Q:
[[ 36.9 -21.3  11.2  12.5  -4.0   2.0   2.9 -12.9 -10.5  28.1  11.2 -23.9]
 [ 34.8 -23.3  12.7  13.9  -2.9   1.1   0.4 -11.9 -10.9 -26.6  12.7 -26.8]
 [  4.9 -30.0   8.3   8.5   5.2   4.2  -6.3   5.9 -13.1  -1.5   8.3 -33.9]
 [ 47.1 -34.4   5.0   4.8  -3.3  14.1  11.8 -11.3 -18.9  11.6   5.0 -33.2]
 [  8.3 -27.1   9.3  10.0   3.9   2.2  -6.1   3.0 -11.5 -21.8   9.3 -31.2]
 [-35.1  29.5   0.0   1.0   1.6 -15.5 -11.9   5.7  16.6  26.2   0.0  26.5]
 [ 55.5 -21.9   6.7   7.2  -7.7   8.8  13.6 -20.4 -13.3   7.5   6.7 -20.9]
 [ 17.6 -25.6   9.0   9.8   1.6   3.2  -2.4  -1.9 -11.6  21.2   9.0 -28.6]]
A: 28.1

Q:
[[  5.9  -0.5 -25.9 -14.7  -1.3   1.8  37.7]
 [-34.3  13.9 -10.2  -7.4  -5.1 -29.1  -2.3]
 [ 32.6 -66.4 -10.2 -21.0  23.2  28.7  -4.0]
 [ 23.2  23.8   8.3  16.0  31.4  27.8 -54.5]
 [  0.8  26.6   3.6  19.0  -6.9  -3.7  38.1]
 [-12.3  11.7 -37.5  -0.5   0.7 -13.1   0.2]]
A: -1.3

Q:
[[ 15.0 -11.3  19.6 -22.7  11.7  -2.8  -3.2  41.9  45.4 -31.4 -10.8   4.9
    4.9  47.3]
 [ 13.5  36.5 -22.2 -33.1  32.3 -14.1  26.4 -34.1  11.6  -3.9  20.1   3.0
   -6.5  40.5]
 [ -3.8  22.9  13.2 -40.4  13.3 -20.5   3.5  16.4 -12.7 -47.3 -13.9  -4.7
  -20.7 -21.0]
 [  1.0 -13.4   2.2  14.7 -37.2  23.1 -16.3  42.3  10.5  -1.5 -21.9   1.1
   19.1 -24.5]
 [ -1.6 -25.5 -15.0  58.6  -1.7   7.1 -15.0  23.5 -11.3  56.4  16.6  -7.7
    6.8 -13.8]]
A: 4.9

Q:
[[ 41.7  18.8  23.2  -7.8   8.3  -2.0 -13.4 -12.0 -15.5  -4.8 -28.9  -6.3
  -18.7 -16.9]
 [-10.9   4.5  21.0 -27.5  26.7  12.7  27.9 -60.9  -6.4  26.9 -41.5  -3.0
  -40.7 -14.7]
 [-18.1  52.9  17.8  19.1  12.1 -66.4 -38.9 -48.9 -41.1  33.0  -6.2  36.2
   34.1  11.1]
 [  8.8  13.8  11.7   0.0  19.4  17.7  -6.8   2.3  -3.5  -3.3  11.9  32.5
   -4.7   6.9]
 [ 46.0  42.3   4.1 -38.5  19.5  24.2 -23.3   5.9  -3.4   3.6   9.7  62.4
  -36.9  33.8]]
A: -6.3

Q:
[[ 35.1  17.9  20.8 -10.0 -15.4 -18.2  24.2 -45.4 -50.8 -21.3  36.7  -2.6
   17.9  58.7 -21.0  36.0]
 [ 22.0  38.5  28.2 -19.9 -27.6 -31.5  36.1 -27.3 -40.8   6.7  17.2  -2.3
   21.8  55.9 -13.6  24.8]
 [-13.9   9.4  13.2   4.0 -12.8 -10.2  10.0  -5.0  -6.7  14.1  -1.0  -2.6
   -4.4   4.8  -7.6  -8.6]
 [-14.9 -32.2  23.2  45.6  -1.6   4.4  -5.1 -67.1 -42.7 -35.5  53.5  -8.1
  -32.7  15.4 -46.9  -2.8]
 [-27.0  30.9  34.8   3.3 -33.0 -29.8  28.3  -9.9 -15.2  34.3  -3.6  -3.8
   -4.9  17.8 -15.5 -15.6]
 [ 12.1  17.2  12.9  -9.3 -12.2 -14.8  17.0 -16.1 -21.0   0.1   9.7  -1.3
   10.5  28.2  -7.9  13.6]
 [ 16.8  -1.3   8.5   2.0  -4.1  -4.6   6.5 -29.4 -27.3 -19.2  25.1  -2.7
    2.5  28.0 -14.3  17.4]
 [ 12.2  22.0  17.7 -11.4 -17.3 -18.8  21.5 -16.2 -24.0   5.1   9.7  -2.0
   13.9  33.7  -7.2  14.2]
 [  0.1  36.8  27.9 -11.9 -28.5 -30.4  32.7 -13.0 -24.2  22.8   2.8  -2.1
   11.4  34.8 -10.5   4.7]
 [ -4.9  -4.4   3.2   7.2  -1.0   0.6  -0.1  -9.1  -4.8  -2.3   6.5  -1.3
   -6.1   1.1  -6.6  -1.9]
 [-37.0  34.6  42.5   6.1 -40.8 -35.7  33.2 -13.3 -18.1  43.0  -5.0  -5.2
   -8.4  19.8 -19.8 -21.8]
 [ 12.7 -11.9  10.9  15.3   0.1   0.7   2.8 -42.1 -34.1 -27.5  35.9  -4.2
   -6.1  24.9 -24.1  15.6]]
A: 58.7

Q:
[[-28.7 -61.5 -11.1  -4.6  22.6  18.2]
 [ 50.4  27.9 -13.3  -4.6 -27.2  -5.5]
 [ -5.6 -33.2  30.5 -14.1  23.4 -30.9]
 [-63.8 -13.9   7.0   5.4   7.4  35.2]
 [-58.7 -22.3  13.4  -6.9  19.0   5.0]]
A: -4.6

Q:
[[-17.5 -27.1 -12.2  -7.7 -27.8  -5.6  10.7]
 [-22.3 -24.7 -18.8  -8.1 -24.9  -5.0   5.6]
 [ -0.4 -16.3   3.2  -9.4 -17.2 -12.5   5.6]
 [-45.9 -11.1 -47.3   9.9 -10.7  19.9 -26.4]
 [ -7.2  18.1 -10.9  25.5  15.8  21.3 -37.2]
 [-18.5 -64.1  -9.0 -66.5 -62.7 -62.0  26.6]
 [-18.9 -41.3 -10.1 -11.7 -42.9 -12.2  23.7]]
A: -27.8
---
59.5,-30.0,23.5,33.3,-19.3,37.8,-2.2 => -19.3

-10.2,7.1,42.9,-61.6,-58.9,-22.5,15.4
-14.1,14.8,-1.0,7.7,4.9,-24.7,-47.7
-63.8,7.1,9.2,14.9,4.9,-4.7,-3.3
=> -58.9

-42.0,-1.0,16.4,61.2,30.0,11.7,-15.5 => 30.0

-67.0,24.1,34.4,-13.1,9.3,25.6,1.9 => 9.3

0.8,20.1,-27.5,-41.5,-61.1,0.4,7.1 => -61.1

44.3,-9.5,0.9,49.3,5.1,28.6,-3.6 => 5.1
